Each path is a new rotation, seen through one point. The rows after it are directions, each followed by how far the rotation turns it, in degrees a step (0 if it stays put).
Each turn is a multiple of 5 degrees from 10 to 175, or 0.
Each row of a path follows its step; steps can be skipped.

step 0: [  2,  50,  53, -40, -75, -15,  -2, -28,  13,  12, -46, -15, -51,  29,  17,
 -14,  62, -14, -50, -18, -20,  -5, -39,  14,  -5,  15,  57, -24, -32, -69,
  12,  10, -11,   7,  12,  24,  16,  22]
step 2: [-21,   9,  41,  13,   1,  35,  17, -18,   8, -28,  43,   5,  -7, -46, -41,
  -4,   3,  13, -15,  -5, -83, -13,  21,  41,   6,  41,  16, -29, -33,  28,
  50, -26,  11,   6,   2, -67,  87,   4]
step 3: [   6,   17,   16,  -46,   34,   18,   56,   45,   -3,    3,   -5,   -2,
  -46,   42,  -44,    5,   -2,  -34,  -20,  -21,  -29,  -15,   12,   16,
   27,   14,    3, -107,   21,  -47,   15,   26,   36,   38,  -21,    9,
   60,  -10]
step 4: [-18,  28,  -8, -16, -19,  27, -35,  34,  15, -24, -47,   6, -29,  55,  27,
  43,   5, -19,  63,  20, -48,  28,  35,   2,  12,   5,  37, -22, -21, -42,
  15,  52,   2, -42,  50,  35,  69,   4]
step 5: [  3,  99,  59, -51, -27,  35,  -3,  -8, -21, -12, -30,  49,  31, -45, -23,
  17, -15,  -2,  11,  15, -16,  19,  15,   4, -10,  31,  99,   9, -32, -19,
  11,  15,  16,  -6,   3, -11,   0,  26]
step 6: [-42,  51,  70, -22, -56, -35,  67,   3,   1,   5,  18, -29, -32,  15, -34,
 -43,  24,   8, -39,  -2, -26,  22, -34,   5,  10,  23,  39, -21,  -8, -56,
 -31, -44, -17, -28,  34, -21,  36,  18]
step 8: [ 10,  38, -20, -28,   0,  22, -31, -21,  19, -29,   5,  28, -49, -13, -22,
  37,  22, -29, -27, -43, -82,   4,   3,  48, -16,  10,  35, -40, -27,  19,
  78, -15, -10,  42,  -2,   2,  68,  10]
step 9: [-30,  44, -14, -69, -18,  12,  36,  19,  -3,  22, -20,  22, -47,  15,  -4,
  32, -26, -21, -12,   6, -70,  24,  48,   8,   0,  29,  22, -92,  15, -23,
 -44,  20,  18, -18, -43, -22,  14, -23]
step 10: [-13,  -1,  71,  30, -39,  56,  -4,  -8,   6, -24,  -2,  -3, -16,  25,   9,
   4,  -7,  21,  44,  31, -47,  30,  26, -13,  33,   2,  66, -15, -24, -58,
  -9,  39,  52, -44,  27, -22,  57, -33]
Directions:
[-15, -30,   1, -14, -15,   5, -14,   6, -10,   7,   1,   4,   4,   0,   2,
   9,  -2,  -2,  16,  26,   0,  -1,   3,   0,  11,   4,  -4,   4,  -1,  17,
   2,   1,   1, -14,  16, -10,   5,  -1]
130
[  3,  -1,  -7,  -8,   5,   8, -18,  12,   0,  14,  -9,  -1,  -5,  26,  13,
  -9,  21,   2,   2, -13,   4, -12,  -8,  -9,  -1,  -1,   9,  14,  10,  -3,
  26,   3,   5,   6,   7,   2,   3,  -6]
100
[  5,   3,  -1,   3,  -2,  -9,   3, -13,   6,   0,   6,   0,  -1,  25,   3,
   5, -21,  -9,   4,  -6,  -8,   9,  -3,  19,   6,  12, -18,  -2,   6,  11,
  22,   7,  15,  -1, -14, -16,  -2,  -7]
60
[ -1,   9,  -1,   8,   0,   8,  17,  12,  -3,  -5, -17,   2, -20,   2,  10,
  -1,   7,   0,   9,  -7,  -7,   8,   4,  -5,  12,  -1, -31,   8,   3,  -4,
 -12,   3,  -5, -14,  17,  -2, -10, -15]
125

step 1: [ 49,  17,  -8,   3, -31,  16, -12,  35,  34,  -6,  41, -16,  57, -26,   7,
  51,  38, -37,  52,  27, -22, -41,  13,   6,  38,  -4,   1,  -9, -39,  -5,
  10,  50, -32, -32,  38,  21, -30,  39]
step 3: [ 10,  51,   6,   6,  18, -19, -11,  43,  -6, -21, -16,  -2, -36, -35,  -8,
  -9, -31, -11,  24, -45, -51,  48,  45, -27,  -2,   4,   7,  28,  78, -26,
 -49, -10,  19, -14,  34, -13,  52,  19]
step 4: [ 37, -40, -46,  23,  -7, -39, -12, -15,  53, -40, -52,  -3, -12,  11,  14,
 -32, -16,  37,  13,  57,  31, -35, -13,  -7,  -1,  13,  14, -40, -12,  -8,
 -71,  25, -17, -36,  -4,  12,  23,  42]
step 5: [  6, -40,   3, -45, -55,   6,  31, -28,   3, -62,  50,  48,  14,   4,  31,
  -9,   1, -42, -33,  46,   1,  25, -21, -30,  21,   9,  23,  11,  32, -37,
  51, -15, -21,  15,  16,  -4, -31,  34]
step 6: [-46,  38, -36,  21,   0,   4, -17, -30, -13, -42,  50,   0, -13, -76,   0,
  42,  24,  34,  47, -34,  20,  -1,  21,  30, -14,  58,  20,   4, -15,   6,
  23,  14,  26,   5,  55,   9, -19,   4]
step 7: [  0,  50, -50,  15, -10,   0,  28, -11,   8,  20,  -3, -44, -36,  73, -13,
  24,  31,  32, -30, -42,  39,  20,  -3,  -1,  41, -16,  32,  32,  -5, -55,
 -18,  14,   9, -17, -30, -29,  44,  36]
step 8: [ 35, -39,   1,   3, -19, -42,  25,  27,  10, -22, -35, -26,  31, -40,  37,
  35, -23, -24, -24,  -1,  -9,  12, -29,  -9, -11,   0,  -3,  50,  17,   4,
 -23, -57,  72,  15, -32,  52,  44,  23]
step 9: [  0,  24, -25, -47, -14, -19,  -7, -16,  16,  35, -26,   0, -31,  -4,  17,
 -32, -38,  15,  79,  75, -15, -45, -22,  19,  19,  44,  37,  36, -10, -13,
  26, -27, -10,   9,   8,  29, -50,  12]
step 10: [  2, -29,  -3, -30,  37,  11,  44,  30,   0, -14,  37,   6, -55, -15,  10,
  21,  57, -24,  14,  18,  33,   8, -13, -11,  26,  45, -40, -18, -30, -78,
  14,  11,   3,  33,   4, -58,   4, -43]
Directions:
[  9,  10,   6,   4,  -2,  -8,  -5,  17, -10, -13,  -2, -18,  -6,   6,  -5,
 -29,   8,   1,  -5, -17,  -1,  19,  -2,  11,   9,  10,   3,  -3,  -3,  12,
  -3,  -4,  11, -11, -16,  10,  -2,   5]
80
[-18,   8,   9, -13,   0,  -9,  -8, -17,  -8,  12,   8,   1, -11,  -3,  13,
  -2, -11,  -7,   6,  -2, -17,   8,   8,   4, -14,   2,   5,  -6,  -1,   9,
  -4, -25,  16,  -9,  16,  -4,  -8,  10]
120
[ -5, -11, -19,  -8,  16,  -6, -11, -18,   8,  -4,  -2, -18,   2,  14, -13,
 -14,  -3,  -9,   1,  -2,  -3, -21,   1,  -8,   8,  -4,   8,   2,  -9,  -1,
  11,  10,  14, -12,  -4, -20,  -5,   0]
140

step 1: [-48,   7,  33,  -1,  77, -31, -21, -27,   4,  27,  63,   8, -16, -19, -25,
   1,   5,  15, -24,   7, -40, -11, -58,  56,  43, -21, -36,  41, -10, -52,
  48, -13,  -3,  15,  -1,  -5,  16, -38]
step 2: [  3, -11,   7,   5,  32,   4, -44,  19,  13, -24,  12,  29, -35, -66, -24,
 -25,  -2, -45, -67,  13,  11,  11, -29,  28, -26, -79,   6, -57, -31,  46,
 -16, -36,   0, -12,   8,  -1, -32,  41]
step 3: [-24,  35,  49,  -2, -40,  15, -27,   0,  18, -27,   1,   1, -11, -24, -13,
  36,  45,  -7,  -8,  16,  26, -48,   0, -74,  24, -10,   0, -41,  31,  14,
  -6, -38, -45, -21,  14, -82,  -2, -51]
step 5: [ 27, -15,  -3,  34,   2,  24, -24,  -7, -17, -20,  73,  19,  -5, -88, -18,
 -70,  22, -10, -28, -14,  -7, -17,   6,   9, -23, -63,  33, -34,   5,   1,
  30, -24,  -1,  19,  -4,  56,  32,  21]
step 6: [-12,   1,  23, -14,  15,  37, -39, -21,  -3, -60,   4,  22,  15,  -6,  -2,
 -49,  18,  31,   6,  39,  -4, -48,  22, -39,   1,   1,   4, -44, -67, -18,
 -18, -34, -28, -31, -14, -73,  -2, -64]
step 7: [ -3, -14,   8, -44,  12,   0, -41, -42, -20,  13, -43, -65, -32, -10,   5,
  -8,  86,  55,  -7, -26, -24,   3, -75,  -4,  17,  20,  -1,   2,  -5,  31,
  20, -45,  28,   4,  24,  -7, -34,  -7]
step 8: [ 21, -26, -18,  28,  10, -52, -38, -11,   5,  -1,  47,  19,   2, -60,   9,
  23,  56,  43, -14,  30,   3, -65,   1,  29, -12, -12,  42, -44,  41,   5,
  42,  19, -12,  24,  24,  28,  36,  44]
step 9: [ -2, -18,  45, -11,  46,   5, -14, -51,  33, -54,  64,  16,   2, -39,  40,
 -16,  22, -11,  30,  20,  -5,  28,  20,  15,   5,  -5,  10, -46, -34, -16,
 -17,  26,  14, -70,  -2, -61,  29, -36]
step 10: [ 35, -16,  19, -26,  34,   5, -30, -85, -11,  -2, -34, -12,   9, -37, -13,
 -17,  44, -15,  -7, -25, -26,  29, -47, -41,  -2,  21, -37,  23, -10,  57,
 -25, -43, -65, -14,  35,  -2, -11,  16]
Directions:
[  4,   1,   1,   0, -15,   9,  17,  -5,   0,  11,  18, -30,  -4,  -6,   4,
   6,   9, -13,  -6, -26,   5,   9,   1,   5,   2,  -5,   2, -13,  -3,   4,
   6,  -6,  10,  -4,   2,   3,   1, -20]
160
[ 12,   2,  11,  17,  -2,  20,   3,   3,  -4, -12,  -9,   8,  -3, -10,   1,
  -1,   5, -14,  12, -12,  -3,  12,  17, -14,   1,  -1, -18,  13,  22,  -1,
   0,  -6,  -9, -11,  -8,   5,  13,   6]
55
[ -9,   7,   9, -12,   1,   6,  10,  18,   0,  -6,   7,  -4,  -1,  -7,  -4,
   2,   0,   6,   9,  12,  -8, -18,  10,  25,   0,  22, -20,   1,   3,  -6,
  -3,   3,  -3, -18,   2,  -1,   0, -20]
135
[ 14,   8,  17,   8,  -8,  -4,   8,   4,  -4,  11, -12,   5, -13,  -1,  22,
 -23,  -5,   7, -21,  -1,  12,  -4,  -4,   2,  -5,   0,   0,  13,  -3,  -1,
   6,  18,  -4,  -6,  18,  -8,   8,  -7]
0
[  3,  12,  -9, -13,   7,   0,  -5, -15, -16,   4,  30,   8,   9,  -7,   9,
 -12, -15,  -9,   7,  14,   1,  12,  -6,   3,  -1, -12,  -1,  11,   0,  -4,
  -2,   9,  -1,  -5,  -7,  13,  17,  -8]
90
[-11,   5,  -6, -13,  -3,   6,   7, -12, -16, -18, -16, -18,   7,   8,  11,
   8,   1,  -2, -22,  10,   1,  -7,   1,   2,   1,  -3,   6,  12,  12,  13,
 -19, -14,  -3,   1,   0,  -8,  15,   0]
100
[ -5,   4,   5, -23,  -1,   1,  -2,   1,  -4,   4,  -5,  -1,  -6, -14,  -3,
 -18,  -9,  -8,   2, -11, -12,  14,  -7,   8,  -5,  15,  -1,   2,   2,   9,
  -1, -12,  22,  -4,  15,   0,  -6,  29]
135

step 0: [-32,  55,  -9,  58, -59,  38,  -2,   3,  -6,  -4,  74,  -4,  15, -55,  -6,
  11, -10,  -7, -23, -57,  42, -36,  21,   2, -57,  36,  21, -12,  51,  17,
 -17, -10,   1, -24,   1, -65,  35, -16]
step 1: [ -8,  20,  17,  30,  -1,  78,  33,  -4,  33, -44,  -4, -88, -51, -51,   8,
 -52,  17,  22, -15, -48,  19,  10,  38,   2,  14,  46,  13, -42,   8,  -1,
  10,  19,  53,   6, -16, -19,  -9, -45]
step 2: [ 19, -33,   6,  10, -64,   8, -27, -23,  48, -48,  28, -43, -46, -45, -24,
  -5, -68,  30,  32,  25,  23,  26,  11,  33,  32,  82,  -6,  -4,  42, -14,
 -60,  19,   3,  -6, -23,   2,  20,  14]
step 3: [-26,  10, -73,  10, -67, -29,   2, -23,  48, -31,  57,  30, -29, -73,  54,
  11,   3,  12, -36, -21,  10, -14, -17,  27,  18,  29,  25,  13,  27, -53,
   2, -14,  11,   0, -59, -18,  12, -33]
step 5: [-52, -15, -32,   9, -36,  13, -67,  11,  -9,  20,  11, -30,  18, -80, -31,
  23, -43,  14,  64,  26,  -3,  15,   2,   0, -28,  48,  33, -26,   9,  44,
 -36, -11,  49, -17, -42, -62, -23, -10]
step 6: [-37,  -3, -26,  60, -34,  26, -60,  -2,  48, -26,  12, -19, -29, -17,  23,
  -6,  10,  19, -28, -34, -29, -22, -15,  29,  19, -16,  76, -43,  -1,  62,
  -4, -36,  54,  14, -48,  -3,  52, -30]
step 8: [ -4,  48,  20, -12, -31,  35, -52,  11,  25, -23,  43, -44,  12, -69,   0,
  10,   5, -14,  18, -31,  84,   6,  24, -15, -11,  61,  26,   7, -10, -46,
  -5, -18,  19,  16, -22, -59,  16, -68]
step 9: [-42,  38, -21,  28,  -7,  32, -29,   0,  67, -74,  51, -78, -35,  -9,   3,
 -19, -25,  30, -25, -23,  13,  45, -38,  46,  18,  39, -10,  11,  28,  26,
  20,  49,  16, -21,  11,  -4,  21, -33]
step 10: [-56,   2, -47,   9, -57, -31,  44,  14, -20, -26,  23, -32, -50, -42, -20,
   4, -45,  62,  14,   3,  25, -23,  27,  49,  -2,  55,  18, -40,  59, -19,
 -10,  45,  -6,  11, -52, -17,  11,   9]
Directions:
[  6, -22,  -8,  -1, -13,   2,   3, -12,   0,   0,   9,   0,  12,  15, -21,
  -1, -17,  12,  -2,  16,  -2,   2,   7, -15,  -8,  12, -10,  -4,   5,   9,
  11,  16,  -1,  12,  15,  -1,  11,   1]
140
[  2,   4,  13,  -9,   9,   9,  -5,   1,   8,   7, -17,   4,   1,  -8, -20,
 -11,  10,   4,  10,   2,   6,  18,  27, -12,   2,   2, -16,   0,  -3,  -4,
   1,   0,   2,  11, -18, -11, -15,  -6]
110
[  4,  -2,   3,   8,  -1,  17,   1,  -2, -18,  -3,  -6,  -9,   5, -16,   9,
  17,  13, -15,   3,  16,   8,  -3,   9,  -6,   7,  13,  13,  -2, -16,  -5,
  10,  22,   4,   3,   4,  13,  -8,  12]
110
[ -6,   6,   1,  19, -13,   4,  -5,  13,  12,  -4,   5,  12,  -4,  -4,   4,
  -5,  18,  -6, -13,  -1, -18,  -1,   3,  -3,  -6, -14, -12,   5,  16,   7,
  24,  20,   3,  -1,  -2,  12,  -5, -10]
125
[  8,   3,  -1,  -5,  -7,  21, -17,  28,  -5, -10,   6,   2,  14,   9,   4,
   0,   4,  11,   9, -10,   3,  -6,  -1, -13,  10, -20,   5, -11,  -8,   9,
   2,   1,  -7,   3,   2, -18,  11,  11]
45
